Named moves, each a turn or a mirror, and the order they were made in; the first pair answered
tiniv (before => after):
-1.09 0.71 -0.69 0.25 0.13 -0.15 0.78 -0.56 0.16 -0.51 1.17 -0.11 0.25 -0.21 -0.19 -1.31 -0.18 0.33 0.19 -0.31 -0.56 -0.16 0.04 -0.09 -0.02 0.22 -0.98 -1.45 0.48 0.53 -0.11 0.24 -1.04 0.21 -1.38 -0.55 -1.98 -0.86 0.17 0.45 0.84 0.39 => -0.80 0.92 -0.55 -0.25 0.31 0.35 0.30 0.46 0.03 0.21 1.50 0.00 -0.08 -0.26 0.07 -1.42 -0.39 0.45 0.90 -0.26 -0.27 -0.07 0.41 0.19 0.36 -0.61 -0.83 -0.45 0.52 -0.46 -0.36 0.60 -1.09 0.54 -0.99 -1.19 -1.03 -0.81 0.16 0.29 0.69 -0.28
-1.53 1.09 0.26 1.13 0.80 2.15 -2.37 1.31 -0.20 -0.89 0.34 0.53 -1.11 0.28 0.29 -4.64 -2.04 -1.59 0.81 0.16 -1.43 1.72 3.61 -0.51 1.70 -0.59 -1.68 1.64 2.10 -4.02 0.23 -0.57 1.97 2.24 -2.61 -1.50 -2.04 -2.68 -0.11 -1.92 -1.37 1.98 => -2.04 0.23 -0.78 2.72 1.42 0.64 -0.95 -1.82 1.77 -2.08 -0.90 0.59 -0.62 -0.47 0.63 -4.88 -1.99 -0.48 -1.06 0.25 -3.44 1.00 3.14 -0.20 0.15 0.87 -0.93 -0.65 1.23 0.34 1.85 -1.19 1.27 -0.22 -1.87 -0.07 -3.60 -2.04 0.56 -1.63 -0.99 3.99
0.86 1.20 -1.39 -0.42 -1.16 -0.30 -0.04 0.80 -0.49 -0.08 1.28 0.11 0.23 -2.53 -1.03 -1.88 1.89 -0.62 1.23 -0.08 0.17 0.26 -0.46 -0.23 0.85 0.47 -1.37 -0.10 0.83 -0.82 2.27 0.38 0.73 -0.13 0.78 -3.06 0.11 -0.10 0.61 -2.37 -1.31 -0.52 => 0.59 1.38 -1.71 0.61 -0.88 -1.01 0.94 -0.54 0.02 -0.60 0.63 0.41 0.43 -2.67 -1.25 -2.11 2.32 -0.38 0.11 0.34 -0.44 -0.05 -1.11 -0.27 0.22 0.90 -1.14 -1.01 0.53 0.98 2.76 -0.19 0.52 -1.21 0.99 -2.30 -0.75 -0.24 0.47 -2.32 -1.20 0.40
Lev (before => after):
-1.51 -1.33 -0.71 -1.09 -0.83 1.84 -2.17 0.10 0.76 -1.54 -1.30 0.17 -0.15 0.32 0.15 0.33 2.06 -0.32 0.19 0.59 2.99 -0.84 1.65 2.48 -0.31 -0.84 -0.49 -0.50 -0.92 -0.75 -1.94 -0.84 2.29 -0.90 -0.03 0.53 1.10 1.27 -1.27 0.47 0.07 -1.16 => -2.32 -1.52 -1.03 -0.58 -1.64 1.53 -2.34 -0.41 0.06 -1.89 0.16 0.12 0.35 -0.63 -0.44 0.67 1.60 0.08 0.14 -0.10 3.23 -0.26 1.94 1.98 -0.12 -0.28 -0.40 0.13 -0.59 -2.43 -0.40 -0.76 1.58 -0.13 -0.74 0.56 0.65 1.01 -1.04 1.84 -0.13 -0.60
-0.37 -0.92 -1.21 0.98 -0.10 1.52 0.04 -0.69 -2.50 2.04 0.42 -0.23 -0.10 -0.88 3.72 -0.05 -2.15 -0.29 0.67 1.51 -0.73 -0.33 -0.87 0.95 -0.81 -1.81 0.42 0.34 0.06 -1.23 1.38 -2.53 1.74 0.71 -1.10 -0.39 -1.13 0.49 -0.54 -1.36 1.10 0.82 => -0.40 -0.96 -0.79 1.16 -0.67 0.94 -0.22 -1.05 -2.62 1.79 0.51 -0.18 0.49 -1.68 3.93 -0.05 -2.20 0.11 0.49 0.86 -0.58 -0.31 -0.93 1.11 -1.13 -1.58 0.45 0.66 -0.02 -1.19 2.13 -2.41 1.42 1.17 -1.31 -0.20 -1.21 0.54 -0.69 -0.64 0.95 1.29
-1.10 -0.10 1.00 0.37 0.95 -2.03 1.84 -2.50 1.58 -0.23 -1.88 0.94 1.60 -0.06 0.12 0.15 1.12 0.43 0.29 1.57 -0.44 -0.96 -0.58 -0.87 -2.17 0.11 0.87 -1.35 -1.14 1.97 0.04 0.71 1.08 -1.55 0.71 0.74 -1.13 -0.39 1.50 -0.43 1.22 1.70 => -2.02 1.39 -0.70 -0.17 0.90 -1.09 1.84 -0.85 0.31 -0.03 0.17 3.05 0.39 0.43 0.00 -0.83 0.77 0.04 2.91 1.25 0.31 0.55 -0.16 -0.12 -0.28 -0.94 0.20 -1.13 0.47 -0.73 -1.59 1.08 1.14 -0.79 -0.60 -2.04 -0.79 -1.43 0.94 -2.01 0.45 0.52
ber (before => after):
-1.24 0.60 -1.11 -0.02 -1.43 0.20 3.11 -1.74 0.87 -3.17 1.60 0.96 0.39 -1.99 0.50 -1.09 -1.99 0.92 -0.40 1.18 -0.13 2.03 -1.31 -0.40 1.20 0.42 0.52 -1.84 1.08 -1.06 0.73 -1.16 0.73 -1.52 -1.57 -0.78 -1.40 -1.51 0.56 0.38 -0.07 1.48 => -0.16 -0.55 0.27 -0.20 -2.78 -0.49 1.38 -0.44 0.14 -2.62 1.17 -1.33 1.15 -2.49 -0.23 0.64 -2.21 0.93 -1.23 0.61 0.87 1.88 -1.00 -1.38 0.95 0.75 0.40 0.44 0.29 -2.68 1.79 -0.70 0.87 0.23 -0.75 1.01 -1.05 -0.26 0.42 2.56 -0.56 1.57
1.59 0.57 2.52 -0.61 2.51 1.22 0.73 0.57 0.37 1.07 -0.72 -0.63 0.96 0.15 0.73 0.63 0.24 -0.68 -2.13 -0.83 -0.43 0.43 0.56 -0.03 -0.65 0.03 -0.20 0.28 -0.78 0.53 0.45 0.63 2.36 -0.07 1.27 0.37 -0.46 0.21 -0.68 -2.09 -1.06 -0.73 => 0.58 1.47 1.51 -0.16 3.25 0.90 1.28 -0.03 0.55 0.96 0.23 1.06 0.66 -0.08 0.62 -0.29 0.56 -0.63 -1.31 -0.56 -0.65 0.04 -0.02 0.32 -0.24 0.03 -0.12 -0.44 -0.89 1.28 0.51 0.42 1.63 -0.97 0.74 -0.45 -1.00 -0.07 -1.00 -3.59 -1.28 0.17
-0.48 -0.22 2.30 -0.92 -1.29 -0.09 0.15 -0.67 0.15 -0.87 -2.97 -2.19 0.83 0.94 0.65 0.31 -1.15 -0.90 -2.49 0.51 0.79 -1.45 -0.96 -0.45 -1.30 0.20 -0.07 0.01 -1.04 1.49 0.83 -0.75 1.73 1.11 -0.05 3.32 -2.63 -0.44 0.71 -0.21 0.71 0.33 => -2.38 0.65 -0.28 -0.19 0.35 -0.30 1.60 -2.00 1.05 -1.26 -1.92 0.11 -0.01 0.69 0.81 -1.12 -0.32 -0.69 -1.29 0.85 -0.22 -0.89 -1.54 0.33 -0.81 0.22 -0.33 -2.39 -0.08 2.58 -0.05 -0.18 0.46 -1.00 -0.79 0.82 -3.10 -1.67 0.11 -2.71 0.52 0.75
Then:
Each pair is 2 to 3 moves apart.
-0.02 -0.54 1.50 0.38 -0.26 -0.42 -1.26 -0.22 -0.50 -0.39 -0.54 -2.45 0.64 0.91 1.54 0.62 -0.78 0.61 -1.14 -0.11 -0.42 0.24 0.96 -0.13 -1.37 1.12 0.61 0.87 -0.24 1.87 1.21 -0.88 -0.08 0.92 0.58 2.11 -0.92 -0.35 0.78 1.90 0.37 0.57 => -0.17 -0.05 1.56 -0.68 -0.76 0.61 -1.73 1.53 -1.63 0.36 0.88 -1.43 -0.25 1.31 0.94 0.85 -1.25 -0.09 0.61 -0.08 0.93 1.20 1.08 0.47 0.50 -0.10 -0.40 1.77 0.22 -0.99 -0.27 -0.30 -0.38 2.07 -0.37 0.03 0.11 -0.56 0.37 1.23 -0.05 -0.25
tiniv, Lev, Lev
0.55 -0.64 1.32 -0.62 -0.69 -0.54 -0.97 1.26 -0.55 0.77 -0.07 -0.48 0.49 0.18 -1.17 1.30 0.55 -1.01 -0.61 -0.08 0.43 -0.03 0.06 -1.54 -0.08 0.28 0.47 0.90 -1.20 -2.34 0.73 -0.05 0.21 0.93 0.04 1.60 0.74 1.49 0.79 1.20 -0.95 -0.73 => 0.30 -0.36 0.82 -0.69 -0.69 0.06 -1.15 1.67 -0.85 0.52 0.40 0.16 0.39 0.47 -1.16 0.73 0.90 -1.56 0.17 0.27 1.00 0.40 0.16 -0.91 0.20 0.23 0.23 1.03 -0.52 -2.82 -0.24 -0.05 0.40 1.11 -0.36 0.25 1.23 0.66 0.54 0.26 -1.02 -0.96
Lev, Lev
1.18 0.24 2.12 0.24 -1.05 1.67 -1.22 1.22 -1.82 -0.69 0.63 -1.71 0.89 -1.37 -0.37 0.75 0.45 0.76 0.31 -1.08 1.69 0.28 1.16 0.80 -1.36 0.82 -1.02 1.11 -0.19 -1.95 -0.10 -0.22 0.54 1.22 1.54 -0.27 -1.46 0.48 -0.24 2.22 -0.03 -1.09 => 2.50 -0.21 1.67 0.82 0.47 1.85 -0.71 0.39 -1.23 -0.62 -1.99 -2.15 0.28 -0.62 0.84 0.63 0.68 0.98 -0.57 0.41 0.53 -0.89 0.19 1.72 -2.05 1.28 -0.82 -0.89 -0.62 1.41 -0.76 -0.52 0.42 -0.85 2.89 0.85 -1.38 1.49 -0.34 0.64 0.48 -0.93
Lev, tiniv
0.68 -0.96 -0.47 -1.53 -0.65 -0.39 -2.71 1.43 -2.81 0.82 0.62 -0.26 -0.74 1.14 -0.63 1.03 -0.27 -0.31 0.50 -0.34 0.16 1.17 -0.16 0.32 1.91 -1.26 -1.08 0.47 -0.26 -1.05 -1.77 0.56 0.06 0.69 -0.73 -0.69 0.79 -0.61 -0.74 -2.24 -2.15 -1.40 => 0.34 -1.30 -0.42 -1.25 -1.33 -0.93 -2.41 0.46 -3.09 0.31 1.92 -0.76 0.05 0.27 -1.43 1.36 -0.28 -0.03 -0.15 -1.29 0.68 1.24 0.45 -0.65 1.35 -1.28 -0.82 1.46 -0.10 -1.70 -0.54 0.71 -0.28 1.44 -1.07 -0.54 0.59 -0.91 -0.21 -0.59 -1.84 -0.05
Lev, Lev, Lev
-1.18 -0.57 0.05 0.11 0.10 -1.59 -1.18 -0.75 -1.32 -1.98 1.00 -0.57 2.28 -1.60 -0.32 0.29 -0.18 0.31 -0.91 1.16 -0.78 -0.28 1.67 -1.99 -0.38 0.52 1.21 0.55 -0.57 -1.12 0.97 -0.26 0.14 1.29 -0.83 1.28 -1.35 0.01 0.40 1.64 0.35 2.26 => 0.10 -1.27 -0.15 0.38 0.95 -1.03 -1.00 -0.87 -0.65 -1.75 -1.34 -1.28 1.75 -0.80 0.29 0.05 0.32 0.57 -1.84 1.81 -1.35 -0.45 0.73 -1.14 -0.94 0.54 1.16 -0.60 -1.83 1.27 -0.13 -0.35 0.72 -0.07 0.60 2.19 -1.17 0.77 0.32 0.22 0.32 1.89
Lev, Lev, Lev
1.52 -0.72 1.45 -0.32 -0.62 0.25 -1.50 0.24 -0.33 0.98 -0.71 -1.86 0.72 -0.68 -0.45 1.18 -0.03 -0.21 -0.51 -0.24 0.59 -0.42 -0.18 -0.98 -0.29 0.24 0.06 1.85 -0.86 -0.68 -0.10 -0.10 0.17 0.75 1.15 1.02 0.39 1.45 0.09 0.61 -0.70 -0.46 => 0.93 -0.23 0.72 -0.69 -0.88 -0.06 -1.35 0.84 -0.58 0.70 0.25 -1.07 0.55 -0.57 -0.70 1.00 -0.17 -0.28 -0.09 -0.29 0.54 0.42 -0.14 -0.93 0.59 0.11 -0.23 2.33 0.13 -1.64 -0.06 0.48 -0.17 1.26 0.84 0.65 0.21 1.21 0.12 0.76 -0.86 -0.96
Lev, Lev
2.06 -1.15 2.19 1.26 -0.74 -2.02 -0.15 -1.76 -0.84 -0.34 -2.33 0.08 1.43 -0.19 -0.52 -0.31 -1.31 -0.13 -1.94 1.78 -0.92 -1.77 0.17 -1.27 -1.16 2.15 1.21 1.48 -1.31 1.30 1.16 -1.52 1.64 -0.66 -0.24 2.09 0.28 2.82 1.47 -0.12 -0.79 0.33 => 0.78 0.83 -0.30 1.13 1.05 -1.41 1.00 -1.91 -0.53 -0.42 -1.55 2.85 -0.26 0.63 0.03 -1.95 -1.17 -0.38 0.20 2.47 -1.72 -0.91 0.08 0.26 0.19 1.50 0.96 -0.84 0.68 2.16 0.08 -1.53 0.95 -2.47 -1.48 -0.91 0.10 1.20 0.80 -3.49 -1.19 -0.39
Lev, tiniv
-1.97 0.62 -1.79 1.42 -0.58 -1.29 0.53 -2.58 0.54 -2.09 0.37 0.47 2.12 -2.16 -0.85 1.47 1.18 -2.78 0.05 -2.28 -0.18 1.27 -0.73 -2.48 3.13 0.09 0.39 1.45 1.96 2.45 -0.26 0.31 -1.59 -0.11 0.22 -0.31 -1.71 -0.64 -2.21 1.32 -0.52 -0.06 => -0.96 0.76 -1.31 1.94 -0.33 -1.52 -0.23 -3.32 1.33 -1.86 -1.12 -0.21 1.60 -1.70 -0.54 1.44 1.46 -2.80 -0.88 -1.75 -0.96 0.86 -0.95 -2.06 2.53 0.59 0.55 1.00 1.67 3.59 -0.21 0.34 -1.28 -0.57 0.75 0.89 -1.62 0.04 -2.59 0.97 -0.26 0.13
Lev, Lev, Lev
0.29 -0.07 0.42 0.52 0.97 -0.30 0.83 -0.75 1.12 -0.93 -1.93 -0.29 -0.35 -0.52 1.03 -0.70 0.11 -0.05 -1.45 0.57 -0.89 -0.86 1.54 0.08 -0.99 -0.03 0.33 -0.90 -0.54 2.12 -0.25 -0.49 -0.15 -1.05 0.21 0.80 -0.13 0.11 0.13 -0.99 1.09 0.74 => -1.26 1.05 -1.11 0.32 0.90 -0.16 1.57 -0.44 0.48 -1.30 0.20 1.05 -0.38 -0.69 0.19 -1.60 0.14 0.09 -0.14 0.18 -0.13 -0.37 1.95 0.47 0.23 -0.68 0.16 -1.46 0.34 0.57 -0.63 0.07 -1.00 -0.90 -1.02 -1.02 -0.47 -1.04 -0.11 -1.61 0.81 0.66
Lev, tiniv
-0.80 0.31 -0.73 0.85 -0.21 0.10 -0.37 -0.55 0.39 -0.34 0.57 0.43 0.57 -1.31 -1.14 -0.43 -0.19 0.28 -1.17 -1.76 0.46 -0.83 -0.43 -1.05 -1.00 1.24 -0.02 0.93 -0.27 -0.33 0.79 -0.55 -0.44 0.62 -0.07 -0.52 0.56 0.49 0.76 1.50 0.62 0.89 => 0.02 -0.08 -0.54 0.89 0.34 -0.25 -0.28 -0.68 0.72 0.08 -0.54 -0.25 0.32 -0.82 -0.37 -0.44 -0.04 -0.06 -1.19 -0.69 -0.57 -1.37 -0.88 -0.28 -1.07 1.33 0.04 0.33 -0.70 0.90 0.77 -1.03 0.12 -0.16 0.32 0.35 0.58 1.25 0.58 0.96 0.57 0.59
Lev, Lev, Lev
